50 stands for zero in the data rows.
In each game, the first row plays the second. By how much does the first row win? 20 means about a draw, 40 a big win and 0 a big loss. Wins can go round in a circle. Each row has two weighted sums of its numbers, A and B, taken from their middle values. A row wins by its A times the other's B, less its B times the other's A.
"66 44 45 52 15 48 45 36 41 80 65 35 51 68 31 34 15 44 62"
"58 40 66 46 52 41 45 37 54 57 44 45 43 39 57 60 45 48 51": 17
"56 46 55 49 52 28 51 49 66 52 48 43 51 45 59 62 54 43 53"
"52 34 63 28 76 46 50 56 47 38 35 42 39 53 64 54 54 47 44": 17
"58 23 71 11 66 35 47 42 66 58 30 39 49 56 71 58 55 42 50"
"48 47 45 36 61 58 46 47 40 44 45 55 50 53 50 58 47 46 55": 14
"50 71 59 56 48 40 46 63 62 59 38 59 51 41 62 46 75 52 38"
"51 48 48 58 66 39 54 28 49 59 36 31 51 39 61 57 65 62 62": 28
"55 48 51 48 47 29 48 40 63 50 53 52 43 43 45 58 64 49 56"
"94 12 67 27 47 18 56 13 49 76 64 16 56 78 28 61 6 29 64": 11
"65 37 77 37 71 40 50 38 58 49 35 52 53 50 60 75 43 44 48"
"52 28 63 44 56 43 44 40 37 54 38 50 45 41 58 58 41 43 51": 24
"19 69 30 40 53 72 42 69 56 40 50 64 49 38 57 24 75 63 40"
"56 31 68 57 47 28 50 48 40 73 28 49 61 44 59 59 44 47 51": 5
"58 65 50 64 45 56 45 44 48 43 49 49 47 48 44 57 49 47 47"
"42 57 49 50 69 37 42 58 61 56 41 36 53 31 62 56 79 48 45": 16
"52 37 58 60 41 52 42 45 37 70 53 52 45 42 41 44 40 49 64"
"73 58 44 59 32 49 53 33 53 62 70 36 55 76 34 46 24 42 64": 19
"63 42 86 53 62 45 48 61 55 65 26 62 56 34 64 60 55 45 29"
"39 26 45 33 68 49 53 57 55 39 48 49 53 43 57 67 57 46 48": 16
"48 63 39 57 18 62 51 40 54 41 68 57 42 54 34 35 30 48 52"
"30 52 38 27 69 60 45 73 51 40 39 62 49 43 68 36 70 55 40": 15
"67 28 65 63 49 36 58 44 41 75 42 44 60 54 48 64 34 41 55"
"12 38 50 7 43 48 48 66 73 30 9 55 28 49 87 17 76 56 35": 20
"60 60 37 44 44 49 52 39 49 57 74 33 49 63 33 42 47 43 59"
"53 50 58 61 51 57 52 61 49 54 45 61 47 44 55 61 51 50 47": 17
"50 39 56 32 75 47 54 52 36 33 30 51 45 44 63 64 55 45 47"
"63 45 60 60 56 42 47 38 56 48 60 44 46 58 45 64 39 41 58": 27
"6 58 20 11 57 68 48 64 57 25 32 44 42 63 78 2 72 61 39"
"49 46 36 64 40 63 59 54 30 47 61 45 48 55 36 44 28 50 53": 29
"49 60 45 61 29 52 56 39 50 51 62 57 57 49 41 45 33 52 55"
"64 51 71 53 68 40 55 59 43 52 26 66 64 43 65 63 57 51 38": 21
"46 47 38 63 24 56 48 45 39 59 56 52 47 43 43 37 41 50 54"
"52 62 70 63 58 51 58 55 67 49 26 71 66 47 73 72 43 53 50": 20
"63 54 39 52 6 42 48 35 44 85 62 23 58 63 34 21 33 45 70"
"46 60 43 48 28 55 45 40 55 46 66 59 39 51 44 39 40 53 60": 14
"39 31 52 48 39 42 53 45 61 73 41 33 52 39 62 41 60 56 53"
"48 38 49 60 55 39 48 34 45 69 40 43 49 38 48 54 52 58 65": 18
"34 64 36 43 34 49 42 49 57 49 64 43 42 43 50 41 67 53 54"
"63 65 72 47 61 48 50 54 70 50 30 80 59 54 79 72 50 47 35": 13
"51 53 60 54 64 50 54 64 43 62 30 55 58 39 63 58 57 54 45"
"57 60 70 41 49 39 38 41 62 56 44 49 44 38 63 49 66 47 45": 19
"44 36 46 59 61 58 61 83 20 42 41 66 52 51 43 57 43 51 46"
"56 47 54 72 43 44 50 51 40 55 56 58 50 43 38 48 44 50 50": 16
"38 34 40 52 65 47 56 52 53 48 58 48 55 39 43 52 70 49 50"
"36 72 54 48 42 52 43 62 64 49 40 62 52 43 65 36 72 58 39": 12
"26 52 25 48 57 75 57 69 48 29 58 53 54 50 47 30 67 59 45"
"39 47 43 52 42 56 48 57 46 42 58 57 49 43 39 39 48 48 45": 12
"53 37 48 54 38 54 50 46 53 49 73 50 39 56 34 54 31 50 51"
"40 54 32 50 21 65 55 37 34 44 65 41 40 73 34 38 24 47 66": 22
"41 43 56 37 44 41 50 50 59 54 41 55 45 47 57 57 56 43 43"
"58 44 58 52 37 41 42 30 50 71 56 36 51 55 41 56 36 52 57": 20
"34 28 51 58 40 43 51 42 35 75 40 39 50 47 57 40 48 63 62"
"57 63 48 65 37 49 49 25 49 49 59 28 42 45 45 58 51 54 60": 16
"48 71 36 54 37 58 47 40 49 29 72 53 42 50 35 46 55 51 62"
"44 60 42 62 53 50 59 40 41 52 37 51 64 78 62 62 35 55 68": 21
"47 32 61 54 51 49 49 55 48 55 53 36 46 39 47 52 56 53 46"
"56 59 61 51 44 32 51 57 67 61 37 46 51 39 67 48 71 50 39": 19
"63 46 59 58 47 44 44 47 37 59 56 42 52 42 39 59 43 45 50"
"72 29 64 35 54 33 53 40 54 64 53 43 49 62 45 57 37 39 50": 17
"55 47 51 53 47 45 55 44 57 46 54 46 44 50 44 56 54 45 50"
"56 26 64 49 52 47 50 49 51 54 48 47 48 37 47 56 45 46 44": 20
"42 49 46 58 52 49 59 45 45 44 54 45 48 49 45 54 48 49 53"
"47 50 50 51 52 44 52 43 53 46 52 48 46 50 50 60 55 42 49": 20
"29 79 24 63 46 77 45 59 41 20 65 62 37 48 39 27 56 56 44"
"63 36 55 55 55 51 52 34 37 64 44 53 51 41 43 66 51 54 58": 32
"64 69 60 47 41 37 51 42 81 43 78 38 54 72 40 62 41 30 56"
"47 49 53 30 54 56 43 65 57 40 40 62 49 42 67 36 60 50 28": 17
"65 36 41 64 42 52 55 52 31 58 66 47 57 65 33 49 33 47 60"
"39 56 39 45 56 48 53 54 32 42 39 42 47 59 59 51 62 55 63": 18
"64 59 55 41 53 41 50 34 62 51 64 35 59 64 42 61 48 46 61"
"58 51 52 72 16 58 49 41 37 59 56 53 48 64 43 46 24 51 62": 20
"69 36 66 39 40 25 46 31 51 80 41 46 63 55 49 60 35 42 53"
"48 62 65 55 49 43 42 38 66 66 41 39 54 38 57 62 63 53 48": 27
"48 48 42 66 17 43 35 29 34 86 45 37 45 34 50 26 47 56 58"
"57 55 57 65 57 36 56 33 45 56 50 43 51 56 52 74 50 50 61": 4
"51 55 52 62 50 49 51 39 49 45 55 43 46 51 51 54 36 54 56"
"59 52 60 64 48 31 50 29 56 65 50 35 56 58 50 68 44 48 70": 18
"45 58 52 52 43 56 48 53 64 57 47 55 43 34 52 31 60 62 45"
"70 27 59 60 61 24 58 51 57 58 48 31 55 48 50 64 58 34 51": 10
"60 57 63 46 67 60 67 76 42 53 12 72 81 99 73 54 16 53 41"
"34 48 23 43 17 75 46 55 43 50 72 60 35 47 35 20 32 51 43": 16
"64 50 76 63 53 27 55 38 54 58 30 57 54 47 61 73 48 49 51"
"42 51 56 2 20 39 35 66 83 33 63 33 27 65 54 2 51 32 25": 25
"26 61 31 43 53 78 44 67 42 43 37 57 52 52 55 34 63 65 50"
"62 56 48 57 35 54 53 35 50 65 59 45 57 46 39 49 37 48 62": 29
"87 2 41 10 18 9 57 35 39 99 70 0 79 84 19 24 7 22 74"
"44 71 59 52 46 61 50 65 71 48 43 65 48 46 65 45 64 59 32": 19
"47 44 41 67 39 61 51 51 52 49 66 53 48 51 36 49 43 52 44"
"80 57 44 42 45 37 60 33 46 68 64 23 71 79 33 49 29 45 65": 19
"58 42 40 65 28 50 52 29 49 55 60 35 43 50 41 38 37 44 63"
"59 45 56 38 36 47 46 32 48 66 37 47 41 29 67 49 57 52 58": 19
"50 49 60 57 32 46 40 39 48 63 52 42 48 42 51 43 49 53 57"
"23 56 32 18 52 53 48 57 56 53 40 41 47 47 66 22 69 62 49": 26
"52 20 61 53 55 37 55 65 50 49 48 44 47 38 45 51 51 48 50"
"63 59 61 46 66 42 47 25 77 36 66 40 46 62 48 76 44 36 56": 20
"50 60 30 62 26 62 54 43 46 56 79 33 50 51 26 28 45 53 58"
"67 35 58 29 67 49 52 49 52 45 60 42 56 68 48 64 44 36 53": 24
"48 73 10 68 46 88 51 44 21 40 87 64 53 62 19 31 38 62 73"
"38 78 29 71 54 59 52 64 58 26 68 60 52 41 36 43 64 55 49": 7
"57 38 62 62 50 39 53 37 33 65 54 44 54 44 47 66 40 48 59"
"57 33 79 42 81 28 56 82 48 54 16 54 65 36 78 63 68 52 33": 29
"59 37 50 68 41 39 47 43 43 65 58 31 46 47 36 42 47 50 62"
"39 63 60 50 52 45 55 70 54 36 23 63 50 44 75 50 63 52 38": 20
"63 49 47 51 60 40 60 36 59 41 72 22 54 74 37 51 36 42 61"
"41 48 54 60 45 48 54 77 57 38 42 58 51 47 56 38 55 50 28": 22
"74 42 50 59 20 37 55 45 49 70 64 29 58 65 35 31 29 44 60"
"59 62 46 30 46 52 51 46 76 49 82 24 57 69 38 46 37 42 57": 18
"51 44 41 62 56 56 57 53 32 43 42 51 53 48 49 48 55 57 52"
"78 55 59 35 51 34 53 46 60 76 61 22 70 80 48 50 41 42 54": 25
"46 51 60 76 70 42 54 38 47 58 40 45 58 41 59 70 56 56 66"
"35 51 35 44 43 61 51 54 44 40 44 59 41 57 50 37 55 59 49": 27
"42 66 36 49 35 53 55 43 60 35 54 54 45 44 40 31 58 62 44"
"35 45 41 52 60 56 50 57 40 51 37 41 52 53 61 48 58 59 50": 15
"47 44 47 54 82 45 48 34 50 38 58 45 50 44 50 65 69 52 61"
"46 55 37 61 54 61 51 48 36 48 50 52 56 46 45 50 53 58 54": 22
"65 42 62 39 76 53 65 43 51 38 60 40 58 99 51 67 24 43 54"
"58 55 69 56 70 57 49 68 49 52 33 57 62 69 69 64 48 54 42": 30
"53 36 84 22 58 32 48 86 63 51 6 63 54 48 82 50 70 47 15"
"57 45 55 49 55 44 57 47 58 33 61 50 43 49 47 62 38 41 43": 19
"59 39 43 58 54 51 53 28 52 55 67 41 50 51 40 56 35 51 63"
"49 50 48 53 69 60 46 56 37 44 44 62 48 43 50 48 52 53 50": 20
"37 65 42 60 39 60 49 55 53 38 67 62 44 48 38 47 45 55 54"
"20 46 35 17 13 61 40 70 43 46 27 62 33 55 64 10 50 60 37": 24
"73 40 73 56 41 37 48 40 50 53 53 49 53 73 43 65 19 36 51"
"32 57 36 54 63 65 52 67 31 40 47 62 51 61 54 36 56 63 45": 22
"38 45 49 46 59 53 49 57 46 54 31 48 54 43 62 43 52 61 50"
"54 65 61 46 45 34 44 44 72 51 38 47 51 46 65 55 58 44 41": 9
"32 71 21 67 44 72 48 52 55 30 89 58 41 46 23 36 58 59 58"
"25 63 44 71 36 71 49 67 47 43 41 79 40 28 53 40 57 61 37": 25
"42 52 44 50 33 46 43 58 40 68 49 48 46 34 47 39 55 50 46"
"57 32 53 41 58 28 60 43 60 36 55 37 48 55 46 49 50 35 46": 24
"36 74 32 77 30 72 54 50 37 49 61 69 53 54 39 42 48 66 59"
"66 9 62 47 42 37 49 47 38 78 41 45 46 38 50 49 42 45 41": 22
"34 48 52 26 70 57 42 68 53 42 33 54 51 38 67 52 73 54 47"
"50 38 55 62 60 46 53 55 51 46 50 49 45 43 45 62 59 45 49": 16
"40 37 43 41 30 60 48 65 28 54 42 76 46 52 46 39 37 51 53"
"45 53 54 43 43 56 44 66 53 36 56 60 43 42 50 47 48 46 35": 19
"50 35 57 54 64 51 51 52 49 54 52 45 43 40 45 52 59 53 44"
"70 44 67 41 59 33 47 31 67 64 54 40 50 44 50 64 52 43 50": 19
"40 55 42 58 51 46 56 54 51 51 60 49 49 44 42 49 69 57 55"
"60 35 55 54 89 44 56 56 46 44 48 44 53 32 50 71 71 48 49": 22
"53 64 39 68 41 60 47 43 54 49 73 49 47 49 37 43 44 56 56"
"69 41 68 45 53 31 51 36 54 63 37 32 50 41 58 63 49 45 57": 16
"70 58 71 44 51 42 54 25 62 59 55 51 51 60 53 67 35 41 59"
"39 32 47 39 77 45 51 69 38 24 44 51 45 43 52 47 61 41 38": 16
"50 32 55 47 41 49 45 53 55 62 56 51 48 37 45 40 41 51 42"
"43 89 38 78 63 60 56 72 54 48 52 78 61 50 50 59 67 61 44": 15
"73 59 76 34 53 43 42 34 75 63 56 33 63 73 52 62 37 43 54"
"37 74 13 73 31 76 54 41 26 31 83 56 46 66 17 31 31 60 69": 14
"35 67 35 65 74 63 56 70 49 32 56 49 45 47 46 55 80 57 51"
"63 67 89 56 56 44 48 72 66 58 21 65 58 43 82 65 62 54 30": 15
"62 37 62 57 61 45 45 53 48 49 49 57 53 50 51 71 39 48 48"
"54 51 53 51 46 49 46 50 53 40 49 53 42 45 49 44 53 47 44": 20
"70 46 46 52 45 43 54 35 46 68 61 29 62 67 35 45 39 49 52"
"61 52 49 60 37 33 42 28 55 60 55 50 49 31 46 47 50 49 57": 22
"44 67 32 60 53 71 52 50 33 30 55 71 45 60 46 40 53 61 53"
"72 24 65 67 39 34 57 42 34 76 30 53 59 38 50 64 34 50 63": 25
"68 48 66 49 49 40 47 39 67 61 61 27 52 48 49 53 38 45 51"
"54 22 63 46 54 43 52 55 44 42 47 56 44 52 52 55 36 33 42": 17
"50 38 57 43 61 36 50 33 53 55 42 34 49 63 53 64 47 45 58"
"52 58 61 58 49 40 48 22 59 57 50 41 44 53 57 66 44 47 59": 18
"57 54 47 54 35 48 47 26 52 63 65 35 45 55 44 52 37 47 62"
"45 36 47 48 59 54 45 60 41 45 31 47 52 54 61 49 50 55 46": 21
"46 49 46 59 43 45 51 48 51 55 52 51 49 43 42 52 53 46 53"
"37 46 50 28 61 67 45 77 43 34 31 70 50 58 68 43 63 54 23": 27
"47 80 48 71 32 60 52 48 60 56 51 64 57 51 53 49 45 66 55"
"54 48 66 55 50 35 44 46 67 52 67 33 53 58 46 60 45 40 48": 19
"67 42 36 26 10 37 54 27 55 69 74 24 47 71 29 25 25 28 59"
"60 41 52 49 42 45 51 45 48 53 51 50 42 39 46 58 47 46 47": 16
"56 36 50 45 63 55 52 45 39 46 40 58 41 42 49 54 52 46 47"
"43 52 46 52 57 63 47 65 49 41 58 59 51 41 39 46 61 53 46": 12
"60 33 64 50 58 46 52 42 53 39 60 45 50 58 40 63 33 45 50"
"47 55 52 34 50 63 48 79 58 34 29 72 58 41 66 34 60 50 24": 17
"66 46 62 52 58 44 50 44 68 44 59 42 52 63 44 68 40 33 48"
"63 47 73 51 46 37 48 38 77 57 60 40 47 59 48 70 44 40 54": 20
"43 55 55 43 41 43 47 64 62 42 39 53 41 42 65 39 66 48 30"
"58 46 63 61 41 38 46 43 44 61 51 51 50 41 44 59 43 48 50": 17
"44 75 64 49 45 44 45 76 71 35 37 57 51 45 69 40 69 50 26"
"60 52 74 50 46 41 45 69 72 74 31 66 58 39 75 54 58 54 33": 12
"67 38 61 62 55 45 51 44 46 56 54 50 45 48 44 67 39 39 48"
"37 54 33 47 54 67 49 49 54 37 67 48 47 33 40 43 71 58 47": 15
"25 59 23 19 56 72 49 82 48 29 34 46 45 54 64 21 74 53 35"
"52 46 51 44 21 47 37 39 43 66 48 51 44 43 53 47 37 51 57": 30
"54 34 66 57 74 36 47 42 34 52 35 38 47 33 54 64 57 50 55"
"71 54 65 37 51 35 47 31 55 64 50 43 52 62 55 64 41 38 57": 11
"40 73 34 59 53 74 52 68 49 23 55 82 45 49 49 45 65 60 46"
"62 40 54 49 78 46 66 37 70 45 64 19 66 72 47 64 42 52 65": 14
"56 84 61 79 63 50 55 74 53 31 47 66 61 68 53 56 55 46 35"
"49 52 43 55 58 61 56 49 36 47 42 52 56 52 52 58 44 58 51": 23
"58 44 75 58 50 33 48 63 62 68 36 54 61 36 67 61 55 47 34"
"42 59 52 58 51 42 56 58 53 49 32 51 54 53 67 57 63 58 47": 23
"71 50 63 47 8 41 36 38 60 92 45 37 45 36 62 27 48 43 43"
"63 45 59 44 30 31 51 38 67 62 60 30 56 57 47 60 45 41 50": 18
"69 46 52 45 36 39 47 32 42 64 56 38 51 54 44 61 31 39 55"
"50 40 57 41 70 52 46 47 39 52 38 45 44 50 60 62 48 52 50": 15
"62 46 62 58 45 46 54 46 51 59 44 57 48 38 58 52 44 46 42"
"64 40 62 50 40 40 49 30 54 62 61 55 52 49 39 63 38 47 63": 18
"48 44 53 67 58 45 50 45 50 53 56 48 52 49 46 64 51 52 50"
"63 49 78 44 50 34 47 43 61 65 29 60 57 39 72 56 51 46 44": 10
"38 47 59 44 62 58 51 78 47 37 24 80 58 40 64 57 57 53 31"
"51 37 55 62 54 60 52 57 46 39 64 60 47 51 37 55 39 44 46": 23
"51 52 54 75 47 37 46 40 47 62 51 38 47 43 47 54 53 58 54"
"45 73 60 52 62 54 55 60 53 36 23 73 51 41 74 59 63 57 40": 18
"50 65 66 56 43 56 50 55 52 53 48 79 56 59 53 60 35 57 44"
"21 69 18 79 46 75 53 61 15 17 52 64 40 50 40 37 54 61 50": 14
"74 73 41 69 51 56 53 35 48 47 76 30 61 75 32 57 40 46 63"
"55 45 57 66 49 39 47 40 52 56 47 43 46 44 42 50 55 55 50": 29
"55 41 52 52 60 40 50 33 49 36 53 42 52 55 39 64 38 50 54"
"51 44 51 60 31 47 43 33 43 65 54 46 45 46 37 49 39 56 59": 17
"68 63 51 47 52 49 50 37 63 63 69 27 62 70 40 50 49 46 69"
"59 40 60 35 50 37 46 37 44 55 38 46 43 46 63 61 40 42 54": 16
"67 44 56 52 55 37 52 43 61 44 52 44 42 35 46 58 62 39 50"
"61 36 52 46 26 46 51 39 65 56 75 33 51 69 36 43 26 42 53": 20
"57 38 29 45 34 53 52 52 43 40 84 36 48 70 18 25 25 38 61"
"54 65 53 53 57 69 51 65 56 41 47 70 47 43 56 56 57 55 39": 25
"48 65 46 74 23 64 45 61 41 40 52 67 42 51 44 27 43 60 39"
"39 69 40 66 47 65 48 61 39 49 51 51 52 52 48 36 53 65 58": 21
"39 66 58 50 55 59 42 54 45 41 40 64 51 54 61 46 46 54 46"
"51 42 57 66 46 49 50 49 48 49 56 51 50 59 43 59 40 54 53": 20
"44 43 48 36 64 43 46 47 44 43 27 45 50 56 69 52 53 46 53"
"33 65 43 25 54 56 48 44 58 56 23 54 60 46 69 35 61 64 50": 23
"53 32 56 58 47 41 48 40 44 58 53 42 56 51 39 54 37 48 59"
"60 62 36 49 56 50 59 52 46 48 68 51 63 48 28 48 58 50 55": 22
"16 56 21 13 51 54 53 70 64 43 39 33 54 62 69 14 80 60 49"
"35 41 43 41 71 46 56 50 64 45 57 37 50 45 54 57 59 47 58": 19
"43 62 52 52 26 58 32 50 48 61 49 49 43 36 50 34 50 56 45"
"53 45 56 39 48 48 44 48 61 44 46 56 48 42 43 59 45 46 46": 25
"27 51 30 57 35 75 49 68 30 41 42 83 47 42 43 35 54 71 52"
"34 61 43 39 45 62 50 60 55 33 50 68 45 54 53 36 54 47 32": 21
"49 72 51 57 29 39 47 48 63 61 49 46 45 37 59 37 57 53 51"
"42 47 41 52 71 57 62 52 46 36 47 59 51 56 55 63 56 57 53": 23
"61 50 58 41 60 36 52 24 65 45 55 44 37 53 57 60 45 41 46"
"44 65 43 49 29 56 50 48 58 37 61 49 40 53 42 46 51 53 55": 16
"39 49 44 29 51 52 48 45 71 41 57 38 44 55 59 35 61 50 50"
"58 37 65 37 61 44 44 29 45 54 46 43 44 54 53 71 38 49 59": 25
"47 48 51 52 72 47 49 46 52 46 59 40 47 37 49 63 58 48 54"
"53 64 17 59 13 62 42 36 32 78 81 24 55 57 24 11 25 54 67": 15
"70 58 65 63 59 52 50 33 54 63 54 25 60 73 56 69 41 49 61"
"45 46 42 47 25 59 50 41 52 62 66 53 53 55 34 40 42 56 60": 9
"14 48 21 17 51 69 52 64 53 28 53 43 43 60 62 15 61 55 46"
"33 63 29 33 64 73 53 81 54 31 52 76 48 46 58 42 67 51 38": 25
"55 38 57 35 77 44 53 30 55 46 48 39 49 51 55 71 55 45 62"
"57 42 56 55 55 41 52 63 53 44 64 41 56 47 39 51 48 45 49": 18
"45 38 42 62 57 52 57 40 35 42 48 42 43 48 45 53 46 51 57"
"77 35 78 36 43 31 50 46 60 73 52 40 59 58 46 56 29 33 49": 24
"40 52 35 54 42 47 56 43 52 45 55 44 49 41 54 46 53 46 58"
"46 53 47 48 48 50 53 58 41 46 32 82 53 52 53 49 56 53 53": 21
"47 59 48 58 63 67 58 56 43 30 69 65 49 64 38 54 27 47 50"
"38 88 40 59 38 64 47 51 54 43 54 73 50 49 49 43 54 58 53": 20
"67 36 62 52 42 39 51 46 54 77 63 33 65 65 44 50 40 46 60"
"54 39 57 52 56 36 48 33 40 58 39 38 47 37 48 54 54 51 64": 24
"13 64 14 76 48 87 46 71 26 37 70 74 41 30 29 26 71 67 46"
"52 37 59 49 64 40 51 47 41 61 34 44 51 41 62 60 61 53 47": 17
"47 47 49 49 42 60 46 55 56 45 61 64 49 45 46 41 46 50 45"
"57 33 60 59 44 51 48 40 45 55 60 54 49 54 40 51 45 49 62": 23
"48 59 64 67 64 56 51 73 51 46 27 73 58 42 63 56 60 56 33"
"65 83 77 45 62 37 47 57 78 60 27 64 73 51 78 75 66 53 39": 12
"54 34 51 64 59 47 52 50 38 54 45 47 47 51 46 65 46 51 50"
"72 40 63 35 43 28 49 33 54 72 44 39 56 55 54 61 41 39 60": 17
"62 52 45 65 38 43 50 25 54 65 62 38 46 61 37 54 47 44 63"
"45 67 34 76 51 57 49 44 51 36 79 42 44 56 29 50 47 53 58": 29
"44 24 41 50 68 61 58 60 32 38 44 60 49 49 40 55 45 53 50"
"27 37 28 13 38 71 43 62 35 38 47 57 41 70 52 18 35 56 39": 30
"47 36 54 49 70 37 56 39 54 54 48 23 44 53 54 68 57 51 60"
"61 47 59 51 48 39 44 37 53 62 65 53 44 43 40 57 45 40 53": 15
"63 48 71 68 50 43 51 52 44 60 38 52 50 47 56 62 44 49 46"
"64 68 40 58 0 41 43 55 37 82 61 40 51 39 37 12 40 48 46": 31
"58 32 73 50 55 44 41 61 44 69 32 55 47 31 59 53 68 54 49"
"74 38 70 18 64 29 52 33 65 59 46 33 65 71 63 65 35 31 54": 14
"49 29 64 47 55 38 48 41 43 61 37 61 46 39 53 69 43 49 48"
"36 67 34 61 28 70 50 71 41 19 60 81 39 53 36 31 56 55 47": 20
"49 49 44 48 42 53 48 31 41 56 60 56 49 51 40 53 34 52 67"
"34 39 37 28 68 52 57 66 57 39 42 54 48 45 59 49 69 46 41": 12
"43 65 38 70 52 56 46 60 36 44 49 58 52 37 52 45 57 52 51"
"35 50 47 35 57 52 45 74 58 46 42 57 54 39 57 43 53 44 43": 33
"41 46 48 54 61 42 56 46 67 42 69 29 52 49 48 58 57 44 53"
"24 44 33 15 46 60 53 71 46 35 33 42 47 60 59 27 52 55 40": 38
"57 47 50 64 48 50 48 51 47 59 49 42 43 38 47 53 65 54 51"
"43 65 43 66 27 66 44 62 48 55 43 63 42 36 54 29 55 57 38": 21
